The rows of D fall into 3 groups, and each row is roughly a mix of its group's hidden directions; one row fits no group.
D, 112 rows:
[[ 48 -22 -46 -30  10  15  14  17 -43 -18  -1]
 [  8 -11   3 -63 -38 -13  11   4  19  48 -14]
 [ -2   7  60 -44   9   9  41 -23  13  22 -10]
 [ 26  11 -13  70 -29  -3  -5  10 -39  20  -2]
 [-35 -17  50  28  29  13 -41 -17 -10  15 -27]
 [  9  42  61   4  11 -14  33 -29 -21  15 -19]
 [-24 -61   9  -7  27  47  14  33  -7   6  -6]
 [ 14  23  50  10  -9 -26  29 -21 -47 -26 -24]
 [ -9 -32  52 -15  31  16  34 -12 -35  -4 -32]
 [-10  39  11  26  46  50  -3 -20  32   8  16]
 [ 16  73  -9  10 -14 -39  34  -9  -7   9   2]
 [ -9  27  22 -59   2 -27  56   2  -3  -7   4]
 [ 50 -43 -31 -17 -27   0   4   5 -47 -13  -2]
 [ 15   4  -2  41 -23 -11 -56  -1  50  20  11]
 [-27 -26   0  -2  15  52 -23  -4 -25 -25  52]
 [-45 -22 -24  17   2 -29  24 -33   8 -38  38]
 [  3  62  13 -28  38 -39  23  -2   3 -14  16]
 [-20 -36 -23 -13  23  56 -34  14  -9  -2 -36]
 [ -8  22   3  52  31  -9 -22 -10  14  60   8]
 [-11  67  13  10 -27 -43  22   8 -10   6  26]
 [-19   7  29  31 -25 -11 -51  32 -18 -43  10]
 [ 55 -27 -43 -36 -17   1   5   9 -34 -16  -6]
 [ 16 -47   5  40 -52  19  10  29 -20  16   2]
 [ 17   3 -11  46 -31 -30 -14  -4 -50 -38 -14]
 [-40  21  35  29   7   1 -37  49  17 -25  -3]
 [-27  30  42  33  12   6 -43 -26  36   9  16]
 [  6  57  42 -29 -23  21  -4 -29   5  -2 -32]
 [ -5  25  -2  42  36   2  44 -34 -13  39  18]
 [  4 -39 -61 -28 -33  14 -19  25  15 -14   6]
 [-16 -12 -13 -43  35  42 -15  42  31 -18  -6]
 [ 27 -19 -26   2 -58 -43  -2   0 -15  37 -14]
 [ 51   6 -25  -7  -8  28   0  13 -54   4  40]
 [  9  24  10 -74  -7  -8  42  14  17  -6   7]
 [ -9 -28  -7  10  13 -44   2  35 -48 -46   2]
 [ 29   6  51 -10  49   7  33 -29 -27  -8  -9]
 [ 26  41   0 -25  32 -37  50  -3 -28  -7   9]
 [-62  -9  36 -10  16  30  35  23  18  15  -3]
 [ 18  59 -40 -23  36  10 -15   8  28 -13  15]
 [-30 -21   2 -51 -15  60 -24 -11   7  -9 -15]
 [-18  69  12  37  16 -18 -29   8  17 -16  15]
 [-36   5   4  41 -13 -62  21  -9  30  -5  15]
 [ 29 -51  -4 -17  38  14  45   3 -25 -25  -5]
 [ 30 -22 -34 -48 -17  -5  50  20 -22   5 -15]
 [  0  65 -10 -19  -7   1 -46 -17   3  34 -20]
 [ 28   5 -11 -37 -37 -30  51   5 -25   3 -30]
 [ -5 -33   7 -56  -4  63  -7   4  -5 -11 -12]
 [-12  58   8 -40  35 -35  -6 -16  29   1  -1]
 [ 12   0   1 -41  27 -11  70  18   6  -3  28]
 [-14 -65  17 -13  34  15  -5  13  11   1 -45]
 [-26 -65  22 -11 -28  27 -25  -1  31  14   4]
 [-27 -24  -7  58  12 -11 -58   6  -6 -14   9]
 [ 35 -20 -13  26  -1 -20  40  18 -32 -14  53]
 [ 10  10  -9 -58  32   7  58  26  -1   5   2]
 [ -8 -42   3  58 -13 -35 -33  -5 -31   4  -7]
 [-27  -7  41  15  11 -35 -12 -10  44  27  43]
 [ 15  62 -23   7   4   2 -21 -25 -34  27 -34]
 [ -1  62  10  39 -19 -50  11   7  -6  17   6]
 [ 39 -45  -8  14 -36 -19  32 -12 -34  29 -15]
 [ 32   6  -3 -10 -26 -45  26 -26 -53 -17 -22]
 [ 14  60   0   4  -1 -47  42   2 -17   0 -27]
 [-27  53  11  31  15   2 -34   8  47   3  22]
 [ 20 -64 -24 -34   8  33  25  16 -16  10 -12]
 [ -3  55  15  12 -15 -39  43  11 -24 -10  30]
 [  8 -12 -18 -24  -1 -23  24  34 -44 -58  -4]
 [ -6   8  -8 -57  28 -14  42 -15  -8 -32  36]
 [-33 -44  -1  35  36  34 -44   1  -3   1 -10]
 [-17 -20 -26  -7 -24   9  32 -12 -32 -34  58]
 [  0  -8  -5 -45  44  10  58  24  11  -1  23]
 [ 24  21 -28  -1 -25   2 -11  11  66  41  10]
 [-17  26 -18  27  55   2  -4  26   9 -37  41]
 [ 26  59  -9  12 -34 -48  -9 -29   3  -3   7]
 [-32 -46   3 -15  40  57   9  15   5   6  10]
 [ 50   6 -39 -34 -27 -15  27 -27 -34  -2   7]
 [  5   7  21 -46 -23 -10  68  14 -26   1  -1]
 [  5  -1  -1 -60  31   8  59  23   4  -3   9]
 [ 12   2 -26  54 -22  19 -42 -12 -20  30 -31]
 [  4 -28   7  71 -39 -13  22  21 -16   5   4]
 [  8  38   5 -62  18 -17  44  -3 -18 -12  20]
 [-35  65  21   6   3 -12  -1  37  36  -7  -5]
 [-15 -38  28  12  46 -42  32  14 -16  22  18]
 [-23 -48 -41  -6   5  30 -38  24  19 -27  14]
 [-53  16  28 -19  34  15  -1  23  47  -3 -20]
 [ -8   1 -28 -33   3  -7 -16  45 -34 -54 -20]
 [  1  65  -4  13   6 -43 -15  11  23  32  24]
 [ 20  17 -24 -24  12   4  24  -4 -41 -28  61]
 [-12  18  24 -12  -6 -34 -47   3  48 -22 -38]
 [ 12  51  21 -25  20  36  39 -21  28  22   3]
 [-40  28  24  -4   2  -1 -23 -16  69  16   2]
 [ 27 -39 -34 -55  -9  22   5 -36  15  14   6]
 [  1 -67  -1  11  -1 -16  22  15  22 -20  48]
 [ 14 -60 -24  -4 -10  59 -17  -3 -22  -4   0]
 [ 48   4 -18  56  36   0  -9  10 -33 -10  18]
 [-44  18   5 -51  20  21 -28 -26  31 -16 -18]
 [ 19 -14  -4 -52   6 -13  66  20 -21  -2  -4]
 [ 11 -56  18  52 -12  19 -23  32  20   4  -6]
 [  7 -53  21 -11 -19  40  17 -28 -27 -14 -38]
 [ 18  -7  -5  58 -46 -17 -23  18   3  42   0]
 [-23 -71  21 -15   2  30  -1  34  -3  -3 -20]
 [-11  -7  37  47 -50 -27 -13  18 -35 -14   4]
 [-30 -54   6  -9  42  53   5   7  10  12   4]
 [-15 -57  -7 -33 -17  58 -17  -6   3  -6 -11]
 [  1 -45  36  24 -45 -36  -8   2  -3  10 -38]
 [-15   7  22 -37  60 -15  42  29  -3   4  13]
 [ 28   4  17 -39 -38   9  33 -24 -12  34 -41]
 [ -4 -62   6  -3 -11  -7  34  19  14 -25  48]
 [ 23 -43  -9  31 -32  11 -15 -28 -38   8  41]
 [ 31  24 -35 -33  -2 -10  21 -62  10  19  12]
 [ 40  34 -54  26  -7  -3  28  10 -33 -20   1]
 [-29  -1   8 -22  31 -49  42 -26  28 -11 -27]
 [  6  24  29 -19  41 -30  61  13 -19  -2  11]
 [  1 -24  12  72 -36 -17  -9  27  14  15   7]
 [  3  -3   3  74 -45 -16  -6  21  -7  15  15]]

Here is one row of each group, with its name. Which group are the others in?
[  1  15  35  54 -26 -40 -27 -26 -25  -3 -10] -> <116>
[-48  46  38  23   3 -11 -24  14  37  -7   3] -> <65>
[ 20   0  -9  19 -38  25  31  14 -64  -7  23] -> <17>

[ 37  52 -20  18 -27 -39  10 -32 -17   7  16] -> <65>
[ 29   0 -13 -43  -9 -32  38   0  14  15 -54] -> <65>
[-37 -60   8  31 -34  16 -16   5  32  -6  -2] -> <17>
[-24 -39  55 -49   0 -25   8   7 -13  -7 -17] -> <116>
[ 18  -1 -14  15  -2 -56  32  24 -44 -35  14] -> <116>
[-47  -6  16 -14 -27  38 -48  -2  37   0 -16] -> <17>
[-11 -64 -33  39  14  -1 -18  18 -23 -22   9] -> <116>
[ -8  41  -8 -19 -37  22 -57  -1  18 -32 -16] -> <116>
[ 41  23   3 -24 -28 -27  64  -8 -19   4  -2] -> <116>
[  5   3 -30 -13  56  33  -1 -46  20  18  24] -> <65>
[-20 -32  31 -23 -42  35 -12  20  24  20 -37] -> <17>
